128 stands for zero in the data rows.
Here are some rows, each followed by its group. Groups can overlap.
[122 112 114 102 118 123 149  92 142 113 123 138 134 118 140  97  89 175
  84 141 171  89  97 137 110 124 100 163 124 152 138 134 146 136 146  96
 190 121 115 129  63 125 127 132] moss
[151  90 113 101  94 134 113 104 126 142 146 142 100 125 115 141 106 127
 127 150 137 101 148 118  90 124 133 143 118 113 117 167 172 117 107  88
 140 116 121 169 125  94 115 147] bean
[109 122 106 113 119 132 117 126 111 119 164 141 112  99 118 145 114 103
 114 150 134 118 117 164 130 127 116 129 112 146 141 108 129 132 122 136
 139  99 151 118 114 118 117 155] lamp
[161 124 108 107 115 120 166 111 160 131 128 118 133 115 122 106 126 175
 113 121 175  90  85 141 130 121  86 146 122 150 169 133 155 130 137 113
 208 119 129 150  68 125 141 128] moss
[117 141 145 147 167 132 156 166 114 128 104 144 162 148 137 103 149 139
 129  93 124 145 117 138 150 118 110 117 143 135 145 103 114 143 162 139
 143 128 131 134 117 162 161 115] gate
[131 150 136 125 131 127 136 142 144 116 107 145 144 124 127 126 142 122
 111 101 127 141 119 136 152 133 116 121 122 128 137 118 121 133 141 138
 124 148 129 120 122 139 125 113] gate
[121 149 188 163 171 133 129 162 146 148 118 130 144 169 142 116 169 105
 143  94  87 176 149 115 133 137 157  94 161 140 110 141 120 124 150 124
  89 155 122 141 173 169 170  99] pond
[145  66 127 109  94 144 105 120  87 148 146 154  90 130  90 151 108 149
 149 143 133 102 170 125  91 122 127 153 108  95 138 155 173  93  98  72
 126  89 114 179 145  86  84 155] bean
[102 135 134 109  90 143 147 118 131 130 150 145  92 127 177 100 106 100
 119 123  88  91 110 110 129 102 123 152 105 111 121 118 168 143 140 113
  91 135  88 100 149 112 120 128] brick
[103 106 101 106 118 125 115 109  97 118 152 136 106 105 120 138 103 116
 113 150 147 110 119 161 107 116 103 127 110 159 138  97 113 127 116 121
 159 104 147 120 110 123 124 144] lamp
[120 133 122 104 106 140 152  96 138 109 133 136  99 141 187  91 101 135
 112 136 101  75 104 106 136 112 134 160 113  91  94 136 173 153 147 127
 116 129  61 104 113 100 123 123] brick
[145 139 113 152 132 117 113 101 106 104 132  93 162 118 110 104 107 110
 111 131 128 118 119 137 143 140  99 128 127 110 132 132 129 109 107 138
 126 148 106 109 115 111  87 108] yarn
[126 150 129 125 119 128 149 142 165 117  99 145 135 130 140 135 151 127
 112 106 126 146  98 139 151 139 110 129 119 130 140 113 119 136 146 153
 122 140 132 109 137 140 127 112] gate
[136  86 116 115  98 139 120 126  83 136 148 145 109 118 115 137  98 127
 132 136 133  97 157 130 107 113 114 143 104 108 147 132 163 105 109  89
 124 102 108 157 131  96  93 137] bean
[160 120 103 118 126 120  89 135 107 143 168  83 107  91  93 173 151  93
 162 163 133 138 153 132 114 137 149  86 125 116 124 129  99 120  79 154
 125 113 180 143 137 112 144 150] fern
[139  83 112 125  94 130 100  91 109 133 137 116 109 140 110 130  95 153
 137 153 138  88 136 114  75 131 125 144 121 101 123 165 160 108  96  87
 146 110 108 164 135  93 110 137] bean
[150 151  87 136 131 113 120 107 135  86 135 108 139 106  95 135 118 127
 114 127 150 115  89 144 164 139  88 131 126 128 134 118 124 128 108 150
 144 147 122 122 102 111 102 118] yarn
[ 91 136 133 120 104 154 146 144 121 124 147 161  92 135 166 103 117  92
 132 122  74  95 116 108 152 100 124 160 113  99 107 116 176 140 145 122
  66 137  73  95 167 113 108 141] brick
[133 121 118 117 119 120  86 133 117 144 155 107 104  95 102 175 143 109
 159 153 132 153 153 128 112 135 156 103 119 123 132 127 103 124  91 147
 112 117 176 129 150 116 141 162] fern
[138 150  90 116 134 116 118  90 143 100 138 106 135 116 112 136 124 116
  98 131 150 127  92 147 139 132 100 137 114 138 120 123 118 135 111 139
 137 154 111 110  97 118 102 118] yarn
[116 131 116 112  96 147 140 108 137 109 151 150  96 138 158 100 110 116
 111 121  97  84  98 116 147 112 103 173 113 110 104 131 188 134 144 113
 108 141  67 111 144 100 105 132] brick
[115 143 144 146 140 130 144 140 136 125 113 140 141 146 136 125 151 125
 127 111 119 148 117 131 145 126 127 122 148 141 135 116 114 124 148 136
 121 142 126 119 143 152 147 105] gate
[126 135 104 125 112 117  96 133 121 136 169  93 107 103 119 166 154  78
 155 169 116 138 134 130 111 127 156  91 130 126 112 122 101 123  93 158
 106 127 167 119 155 114 145 150] fern
[102 109 110  95 110 136 143 113 105 128 153 142 115  93 134 126 119 139
 109 152 148 103 110 142 116 105 120 145 106 144 139 100 121 151 128 133
 150 103 149 113 100 119 134 164] lamp
[138  67 125  84  77 134 101  96 121 148 136 168  59 122 113 157  87 177
 137 158 143  91 164  86  73 118 168 171 110 109 104 171 171 131 103  73
 124 101 116 174 141  90  94 162] bean
[ 79 152 144 128 105 145 151 113 128 110 131 162 101 156 171  92 119 105
 135 105  72 106  98 119 151 109 108 160 120  99 106 102 170 129 147 122
  81 138  53  76 170 116 100 127] brick
[133  70 123  76  91 143  95  90 126 142 146 164  77 122 114 147  69 150
 106 165 152  93 160 123  72 109 142 165 119 142 114 175 177 110 111  55
 136 100 120 175 127  98  98 169] bean
[148 154 160 164 159 117 136 145 146 142  85 118 165 161 129 118 169 140
 142 103 111 166 147  93 131 144 174 111 152  95 112 150 103 136 142 148
  95 159 114 131 145 150 149  89] pond
[143 110 127 138 121 114  94 108 111 154 154  74 126  97 115 137 127 125
 160 158 128 130 151  96 107 134 167 113 131 109 122 147  96 114  88 143
 112 125 157 133 148 114 150 141] fern
[112 115 102 103 120 131 120 122 101 112 140 157 110 109 122 153 105 127
 106 146 140 114 129 148 127 118 116 137 111 134 124 111 133 142 125 134
 132 107 136 135 103 116 105 151] lamp
[130 153  95 134 156 125 113 108 132  92 134 100 141 108  94 135 112 137
 119 130 150 129  96 143 169 137  94 139 136 136 134 108 116 127 109 148
 131 143 129 121 108 121 103 128] yarn
[ 89 130 136 140 100 138 149 104 113 114 130 151 115 138 175  82 100 120
 130 127  86  87 108 101 137 103 125 152 123 102 105 119 151 137 145 131
  98 122  71  89 151 115 107 131] brick
[124 144 171 165 172 135 141 181 144 146 100 130 147 172 145 121 148 127
 162 106  98 162 150 121 136 128 148  99 173 139 113 134 121 122 159 127
 118 126 126 142 153 173 163 108] pond
[130 117 120 112 119 115 152  98 156 137 113 116 143 113 116 109 108 184
 109 128 186 104  93 130 108 125  91 164 124 147 161 131 131 127 135 105
 191 102 140 131  77 133 139 147] moss
[152 116 119 129 139 110  83 126 106 132 153 111 123  96  94 168 129 109
 133 158 130 148 176 123 111 144 180  97 132 112 101 152  92 138  91 159
  95 134 169 145 134 124 118 149] fern
[143  62 132 105  80 135 103 105  97 157 143 158  71 130 106 153  96 176
 152 154 139  97 177 100  78 117 149 158 120 100 128 160 169 101 102  80
 131  88 134 181 152  94 111 169] bean
[137 147 160 158 150 130 136 153 156 143 105 120 150 165 142 113 155 128
 139 101 102 160 136  95 129 137 158 109 162 124 108 155 117 134 144 133
 103 150 117 133 161 157 158  99] pond
[136 123 114 103 127 137 150 105 150 129 113 147 141 121 111 129 125 165
  94 120 176 113 110 153 124 124 101 148 125 154 157 134 143 135 138 103
 179 115 130 140  79 134 127 144] moss
[119 132 142 121 147 132 150 173 120 135 112 163 152 119 134 135 140 127
 114  93 127 148 141 147 142 127 127 119 118 149 153 106 118 143 153 131
 126 125 146 128 116 154 134 133] gate
[134 131 115 122 129 117  87 138 117 136 150 113 109  97 100 173 147  97
 145 160 126 155 157 130 119 141 154  97 120 120 114 125  87 134  96 160
 105 121 177 129 141 129 142 149] fern
[150 116 120 123 146 116  80 135 110 146 170  87 121  97 103 164 126  96
 156 152 127 143 172 127 113 140 168  96 127 129 116 139 101 128  92 142
 100 133 163 149 132 119 130 146] fern
[111 146 135 126 121 123 163 148 136 115  93 159 144 133 151 135 147 135
 123 105 128 148 108 134 155 140 113 132 111 132 147  90 108 138 156 156
 134 134 144  94 138 144 133 118] gate
[116  76 126 102 102 128  98  89 113 132 149 147  90 122 127 141  76 143
 125 164 139  96 156 111  85 117 152 162 133 126  96 159 151 124 111  83
 121 114 119 153 142 101 102 149] bean
[118 102  96 101 112 138 128 129  87  96 146 168 107  96 127 154  96 127
 110 146 149  96 123 162 138 113 105 140 103 135 134  89 139 140 127 136
 151 106 138 133 104 106 105 143] lamp
[142 124 113 145 116 123 133  92 136 115 123  93 154 130 130  96 120 123
 108 119 136 117  94 128 126 141  83 145 124 119 136 138 132 110 117 130
 146 155 101 113 117 114 122  96] yarn
[154 125  99 126 133 108  82 132 113 123 160 104 103 100  95 186 143  85
 146 162 134 154 158 143 116 147 162  82 117 127 115 137  97 127  84 164
 110 126 169 137 131 109 133 136] fern
[137 140 163 159 163 130 154 157 132 140  96 136 158 167 148 105 161 140
 154 101 106 149 141 119 132 125 153 106 174 120 110 141 127 131 155 135
 134 131 113 146 133 163 158 112] pond
[113 115  87 107 124 125 114 121  85 101 149 140 127  95 119 147 108 129
 117 141 137 111 126 154 135 117 111 135 104 123 137 103 122 140 121 142
 143 115 145 123  98 106 111 155] lamp
[142 141 102 133 128 123 125 131 110 111 133 112 130 104  98 125 133 139
 145 124 139 115 106 134 152 125 104 126 131 105 153 107 122 129 108 156
 140 108 137 119 110 111 114 141] yarn
[146 112 126 152 123 107 105 128  98 147 154  81 131 115 107 125 131 107
 154 155 127 131 153 125  87 138 149  81 144 110 129 143  98 113  92 139
 135 112 157 135 125 124 149 121] fern
[116 152 177 172 178 131 154 150 132 142  93 132 168 175 151  88 144 131
 138 107 104 151 139 124 120 120 157 103 182 129 107 142 117 134 160 116
 133 130 104 123 133 173 160 108] pond
[122 136 146 132 158 123 154 152 132 122 107 161 147 144 157 112 143 126
 116 106 118 146 124 145 145 126 134 101 138 146 114 115 116 157 162 141
 142 134 134 137 114 160 161 119] gate
[146 158 105 132 127 116 117 113 144 111 148  92 122 129 105 125 131 110
 123 130 133 124 101 146 144 141  98 126 128 126 132 122 134 111 109 131
 124 149 104 111 114 110 109 113] yarn
[129 118 117 133 111 109  96 118 110 151 158  92 135 110 126 140 145  81
 154 162 124 130 141 112  87 125 157  97 128 115 108 143 103 128  97 141
 124 125 150 119 147 120 156 146] fern
[144 153  94 133 140 114 102 112 144 107 134  92 122 119 101 138 128 132
 123 143 147 133 109 134 150 149 110 131 138 134 125 132 122 118 103 144
 136 142 133 129 110 117 112 111] yarn
[137 144 167 171 149 128 158 146 147 149 102 116 164 168 152  81 155 149
 146 105 109 138 128  98 129 128 152 117 174 110 114 154 125 129 156 133
 132 131 104 130 137 156 164 103] pond
[132 143 170 169 167 132 137 158 137 132 103 142 153 180 146 121 164 111
 134  96  96 169 136 121 136 137 141  97 162 134 106 139 117 131 153 136
 108 153 120 140 162 164 162  81] pond
[125 131 113 140 119 117  93 121 100 144 168 105 117 107 112 146 149  87
 156 160 115 141 144 130 109 125 172  90 134 112 111 135  97 131  94 161
 114 117 164 111 145 121 155 151] fern
[139  85 135 107  97 147 122 118 114 147 146 130  97 137 122 126  96 155
 147 138 137  90 141 116 109 114 114 169 124 125 148 144 186  87 116  62
 146 106 105 171 136  93  97 134] bean
[104 120 106 105 129 136 128 139 118 115 143 147 108 104 119 142 121 119
 115 136 137 122 119 157 140 123 107 127 117 152 143  99 130 139 127 130
 141 108 144 131 118 127 120 148] lamp
[120 121 126 151 138 125  81 133  98 139 160  86 125 105  87 156 137  91
 161 161 117 149 167 121 119 141 165  89 141 130 120 127  83 108  84 150
  87 134 166 123 176 121 129 133] fern
[123 145 144 142 136 119 137 139 147 121 113 124 144 138 123 137 154 122
 130 113 126 161 117 130 149 145 125 124 130 135 135 116 108 131 141 146
 121 143 140 115 142 145 124 118] gate
[156  98 121  97  89 118 153  93 149 120  90 142 164 121 132 121  97 152
  64 111 184 105 102 151 102 132  75 161  88 152 160 141 142 128 143  96
 193 144 118 146  86 127 103 116] moss
[107 142 172 152 155 133 159 177 134 147  90 140 158 153 158  95 155 125
 150 100 104 153 133 125 129 121 137  96 153 136 132 119 113 133 161 136
 135 119 137 119 144 165 173 114] pond
[133 149 159 168 148 120 154 134 125 146  94 112 171 155 146  86 156 141
 144  95 111 141 129 105 126 122 156 111 156 114 129 137 110 135 149 145
 125 132 112 120 134 158 164 106] pond
[121 141 154 149 168 127 149 151 130 135  97 139 161 129 136 112 137 143
 117  91 127 143 136 135 157 127 126 117 126 132 150 109 112 149 159 141
 130 146 137 132 123 158 154 114] gate
[124  88 120 104  98 140 101 103 101 143 153 146  75 123 107 136  82 156
 144 158 139 102 157 111  94 109 143 158 133 120 119 153 160 109 102  83
 126  96 114 151 139  99 101 164] bean
[127 105 119 143 127 112  92 123  95 153 151 103 124 108 114 145 139 115
 164 163 125 149 153 120  92 133 167  92 139 109 116 136  87 121  96 147
 127 101 168 127 136 119 162 151] fern
[119 140 143 127 138 126 159 164 131 121  96 142 157 121 139 126 142 129
 128  90 130 148 121 135 158 128 117 121 117 146 155  96 106 136 155 149
 128 131 136 111 127 150 129 122] gate
[119 140 150 132 136 132 167 161 141 144 110 143 139 138 151 101 149 135
 146 100 115 141 125 128 141 116 128 121 136 142 152 112 129 136 160 134
 137 114 129 117 125 150 156 131] gate
[114 154 146 117 146 138 150 153 150 126 108 139 146 126 135 121 139 133
 114 103 126 147 117 133 147 130 114 134 132 147 146 109 119 133 150 136
 125 133 141 113 128 153 134 123] gate
[104  96 108 113 119 130 110 105  99 116 155 140 104 113 122 145 106 116
 112 153 144 122 124 162 108 124 123 124 108 154 131 108 119 132 117 116
 149 106 143 126 120 118 113 151] lamp
[117 111 103  93 111 130 111 119 115  95 139 163 108 100 129 168 114 114
 100 146 137 126 130 158 138 134 135 132 101 139 115 110 127 147 121 139
 128 124 146 123 121 109  89 153] lamp
[143 141 108 137 128 126 126 102 133 100 114 115 145 122  96 136 120 140
 106 119 146 125 106 145 157 143  90 145 109 110 143 117 127 120 114 141
 137 147 113 116 111 111  88 113] yarn
[121 149 141 134 139 132 161 150 154 122 101 154 151 134 142 122 158 127
 109 103 124 143 108 146 153 135 122 119 128 127 140 113 127 154 157 155
 134 127 135 120 119 151 146 117] gate
[143 146 108 137 133 120 125 105 141 112 134  89 141 119 109 111 124 127
 114 115 131 119  95 129 150 144  99 142 127 112 133 124 131 116 110 135
 125 162 102 114 124 106 107 109] yarn
[179  91 123 115 102 142 101 104 138 145 164 110 100 143 113 134 108 125
 134 147 131 106 153 109  94 129 131 146 141 126 120 186 182  83  98  75
 130 126  99 178 138  93 100 123] bean
[131 115 133 153 122 109 100 102 107 137 146 110 125 128 129 139 135 104
 132 162 123 137 147 132  92 143 165  89 139 114 105 145  99 126 103 145
 127 129 151 118 137 120 156 117] fern
[134 122 123 122 128 121 161 112 136 134 108 117 165 101 101  89 101 207
 110 114 194 101  98 131 134 115  74 172 122 148 200 114 130 121 138 109
 202 102 142 126  59 134 122 141] moss
[107 149 156 136 142 138 166 144 152 142  97 135 156 142 139 109 159 130
 118  97 126 148 112 126 136 128 119 131 133 138 150 118 119 135 158 129
 124 135 128 107 133 159 150 123] gate
[122 160 148 136 132 135 156 135 160 134 100 127 143 144 146 111 157 142
 128  98 118 149 102 103 150 138 128 143 131 110 133 122 120 137 151 143
 116 143 112  99 137 145 135 110] gate
[152 133  92 133 123 108 115 114 121 103 133  98 143 102 119 135 110 122
 114 126 148 118 114 131 144 135 100 141 109 116 135 121 111 123 112 149
 133 155 116 122 101 107 100 110] yarn
[129 153 169 173 198 132 140 169 136 135  91 120 160 167 144 114 162 143
 160 102 105 172 153 114 151 135 165  97 169 132 109 134  97 145 156 144
 108 148 133 146 147 177 164 102] pond
[140 135 116 121 133 117  92 148 128 140 154  99 105 107 112 171 147  81
 155 168 113 156 167 121 114 144 178  85 136 116  93 148 100 131  95 161
  79 134 164 123 139 117 130 140] fern
[118 153 132 137 147 140 159 162 135 118 115 142 156 127 138 127 143 128
 116 111 127 148 114 141 160 130 117 118 139 146 150 102 119 133 153 144
 129 124 139 111 117 150 134 123] gate
[134 128 120 134 122 123  96 142 117 140 163  98 114 104 105 151 156  92
 149 169 125 138 149 130 108 135 149  83 127 125 121 138 104 131  94 150
 121 113 174 123 139 123 162 148] fern
[117 104 102 108 134 138 113 129  96 102 141 156 100 104 126 153 100 129
 119 141 138 114 136 155 143 117 112 137 107 124 130 103 138 137 123 133
 129 112 137 136 109 111 108 148] lamp
[110 146 150 137 134 134 149 148 144 123 104 148 140 144 142 127 145 126
 117  96 119 150 122 126 152 134 122 137 117 129 142 110 121 137 152 136
 109 141 120 112 143 148 128 113] gate
[107 155 178 163 179 136 146 175 146 140 102 123 156 174 157 110 157 105
 138  97  90 174 144 116 145 129 157  98 170 153 105 127 103 128 163 133
  98 154 119 122 164 175 164  95] pond
Which 4 groups are nearest to each row below, nearest first, going by the average distance to the group's rows?
[111 143 144 138 128 121 153 149 135 123 102 141 143 127 136 129 150 131
 130 104 125 145 103 128 145 135 117 123 124 133 140 103 105 130 145 149
 130 127 144 104 138 147 136 114] gate pond yarn lamp
[125 155 130 114 124 129 159 140 149 114  92 141 133 123 151 137 145 126
 113  92 132 145 105 134 170 133 109 134  87 127 147  93 112 156 150 156
 114 154 126 109 127 139 134 114] gate yarn lamp pond
[ 95 149 150 139 128 132 145 132 138 138 118 137 143 135 155 106 153 121
 128 109 116 143 103 125 137 121 120 140 131 130 137 114 112 134 151 140
 124 135 127  86 152 153 145 127] gate pond yarn brick
[159 141  95 127 135 113 122 113 159 100 131 101 124 125 105 145 133 140
 129 147 150 119  97 134 154 144 114 136 138 121 120 135 139 134 110 148
 148 135 118 130 104 110 111 121] yarn lamp gate moss
[111 115 109 103 105 126 111 119 100 107 141 153 108 112 135 153 104 109
  98 141 132 120 133 150 122 131 113 134  91 145 130 104 128 133 124 122
 123 127 137 124 121 114  95 130] lamp yarn gate bean
[114 136 174 159 154 127 142 167 133 142 114 138 148 168 156 106 159 110
 140 105  89 161 151 106 138 128 161 101 155 135 112 136 115 136 160 136
  95 143 125 127 166 164 162 100] pond gate fern brick
[159  94 112 107  87 111 140  76 147 132 107 120 150 121 125 119 105 164
  93 133 183  98 100 133  86 128  95 163  99 131 156 155 148 119 127 101
 194 132 126 144  84 109 113 121] moss yarn lamp bean
[124 151 138 140 140 129 142 156 131 124 103 141 148 131 121 133 143 130
 119 102 127 148 121 146 147 124 116 116 127 139 150 107 115 129 144 140
 126 133 137 117 133 153 138 118] gate pond yarn lamp
[148 116 115 133 120 111 100 122 112 147 151  76 129 109 107 141 139 113
 160 158 132 135 156 113 105 130 159 104 130 110 119 150 101 115  92 141
 126 117 155 145 132 110 139 146] fern yarn lamp bean
[133 122 136 148 136 125  94 122 119 159 165  77 128 119  92 129 137 127
 169 163 133 135 148 101 108 126 163 105 160 124 128 150 102 104  91 130
 116 114 167 129 150 129 160 151] fern yarn lamp pond
[102 108  87 104 110 127 126 119  97 104 148 145 114 108 135 140 114 110
 122 155 141 103 114 166 122 111 113 124 110 135 120 101 133 138 124 136
 163 109 138 118  94 104 123 149] lamp yarn moss gate
[123 150 167 143 153 121 154 149 170 142  89 134 148 176 162 113 155 134
 132 100 109 161 131 108 123 129 152 117 159 145 101 145 116 135 165 116
 122 144 110 130 141 167 162 102] pond gate yarn brick
Which 4 groups are nearest to each row below, nearest first, going by the distance to the group's nearest row?
[119 141 112 107  89 143 148 115 130 111 148 149  94 136 181 105 111 100
 112 123  87  78 108 104 139 115 121 162 104  90 105 135 186 149 143 124
  89 145  59 102 132  89  92 120] brick yarn bean lamp
[129 144 167 155 155 121 142 144 159 132  90 134 144 170 161 107 145 116
 127  98 102 151 132 121 128 139 147  99 145 137  97 146 122 134 155 127
 123 155 100 127 146 160 162  91] pond gate fern yarn
[107 154 134 126 124 120 150 142 146 131 109 124 137 115 146 119 147 119
 115  99 129 139  90 128 160 129 104 137 105 139 154  94 111 140 141 147
 118 147 131  94 131 142 133 118] gate yarn lamp pond
[126 110  99 104 115 117 132 128 107 101 139 151 113 110 136 151 115 135
 117 141 143 110 124 160 129 124 108 137 108 126 135 101 131 143 127 142
 147 115 141 121 103 111 109 145] lamp yarn moss gate
[ 92 109 106  94 125 140 118 124 102 128 167 142 108  88 110 146 116 121
 121 167 146 115 121 166 119 111 119 123 118 172 143  97 121 129 120 129
 152  85 178 119 105 127 132 176] lamp yarn fern moss
[160 111  98  91  95 115 147  76 157 117 103 139 140 112 120 122 111 175
  74 131 192 103 100 143 108 137  96 156 104 137 143 150 138 142 129 108
 197 124 129 150  66 117 128 124] moss yarn lamp bean
Which 3 groups are nearest to each row below, nearest first, going by the distance to the centre of the group?
[108  81 132 120 107 123  93  98  88 135 133 133 110 125 127 121  72 135
 126 144 129 107 166 112  83 122 147 152 119 118 100 152 132 113 113  81
 121 129 115 144 135 107  99 137] bean lamp fern
[102 121  97 101 125 119 114 134  90 105 150 153 109  94 129 153 108 105
 102 142 137 123 135 162 132 126 125 127  90 140 118  88 116 145 124 144
 118 120 147 116 109 114 110 146] lamp yarn fern
[141 143  97 129 149 122 120 124 118 116 138  99 139  98  91 131 121 145
 138 140 150 115 114 135 152 130  98 134 138 115 153 108 121 112 111 144
 150 111 145 118  97 119 107 146] yarn lamp moss
[148 150 174 158 156 126 149 147 165 161  96  99 156 165 149 106 175 140
 156  95 117 159 134  99 123 141 143 118 152 113 131 149 115 123 150 131
 135 136 123 133 143 162 170 103] pond gate yarn
[145 144 111 134 141 130 120 124 122 103 135 104 151 116 111 129 118 126
 122 116 132 123 116 142 162 130  95 140 127 120 151 106 130 120 117 144
 126 136 117 120 113 112  92 129] yarn lamp gate
[154  99 122  90  88 146 115 120 133 150 151 150  84 123 110 146 103 148
 143 148 136  95 151 110 101 111 131 159 118 112 137 163 187 105 107  80
 125 111 118 163 130  92  92 160] bean lamp brick
[141 130 111 121 123 101  98 134 112 143 159  90 115 101 118 157 137  95
 149 156 128 131 152 112 105 137 163  95 117 103 110 140  99 136  91 154
 105 120 161 127 129 116 148 130] fern lamp yarn
[100 118 113 103 119 134 123 120 113 121 136 158 113 104 121 133 117 120
 103 135 137 125 118 159 136 124 117 133  89 136 131  98 127 141 128 136
 134 113 151 121 120 122 123 153] lamp yarn gate
[115 106  98  93 112 129 108 102 124 129 160 130 102  90 128 146 105 106
 101 156 152 111 125 149 109 119 130 130  90 164 133 119 122 144 116 126
 149 116 155 123  97 116 142 153] lamp yarn fern
Which 3 groups are nearest to each row below, nearest first, going by the average distance to the group's rows?
[100 138 136 119 136 127 160 154 132 125  97 153 143 127 150 127 138 127
 110 111 130 143 119 140 140 121 118 128 116 150 137 101 108 146 159 137
 133 134 138 109 124 152 136 125] gate lamp pond
[121 150 132 130 130 121 151 139 150 117 108 140 136 126 147 139 150 128
 116 110 124 146 102 130 153 143 123 126 126 128 129 112 112 151 147 151
 125 139 134 104 129 145 138 125] gate yarn pond
[118 123 121 146 134 110  85 130  97 137 150  85 132 113 111 140 123  89
 152 157 122 144 152 113 106 132 153  98 139 123 103 133  83 115  94 143
 116 135 157 122 147 126 144 128] fern yarn lamp
Which 3 other groups have their centres nearest to the centre of group moss, nearest first?
yarn lamp gate
Which 4 groups are nearest to each row below, nearest first, going by the distance to the centre of the group?
[111 157 193 173 169 132 154 180 150 161  87 124 165 176 146 111 174 131
 170  93  89 182 146 104 142 128 168  98 196 136 119 129  96 119 162 140
 107 138 142 124 180 182 169 114] pond gate fern yarn
[116 142 137 129 147 135 144 136 141 124 104 138 146 129 142 130 151 132
 114  96 136 148 119 128 151 132 124 132 120 140 142 108 110 144 148 141
 116 150 130 124 130 147 138 112] gate pond yarn lamp
[ 76 128 136 123 121 149 155 134 105 124 139 159 102 146 190  83 108 125
 136 124  89  94 110 119 144  88 119 155 121 121 119  96 158 145 164 119
 108 121  85 102 139 125 132 137] brick gate lamp yarn
[146 127  97 138 130 121 122 108 108 105 137 107 150 115 110 134 125 127
 127 131 146 120 107 151 138 132  92 126 127 109 145 118 121 115 111 143
 155 126 117 124  97 112 110 129] yarn lamp moss gate
[146 100 123 134 106 126 101 110 109 133 132 119 117 138 107 135  97 128
 128 136 140 113 144 132 102 131 111 136 128 127 130 153 143  94 104  90
 142 132 114 153 130 110  97 110] bean yarn lamp fern
[139  94 124 124  94 131  98  89 117 142 146 119  92 139 112 137  92 144
 133 155 135 105 149 105  91 134 139 149 125 122 121 165 154 100  96  83
 131 120 121 154 154  99 111 130] bean lamp fern yarn
Group pond spreads out most along one direction. Which 3 other groups' directions of most spread are closest to that one, closest first?
brick fern moss
Group moss spreads out most along one direction. Which 3 other groups' directions of most spread are closest to that one, closest first?
yarn lamp gate
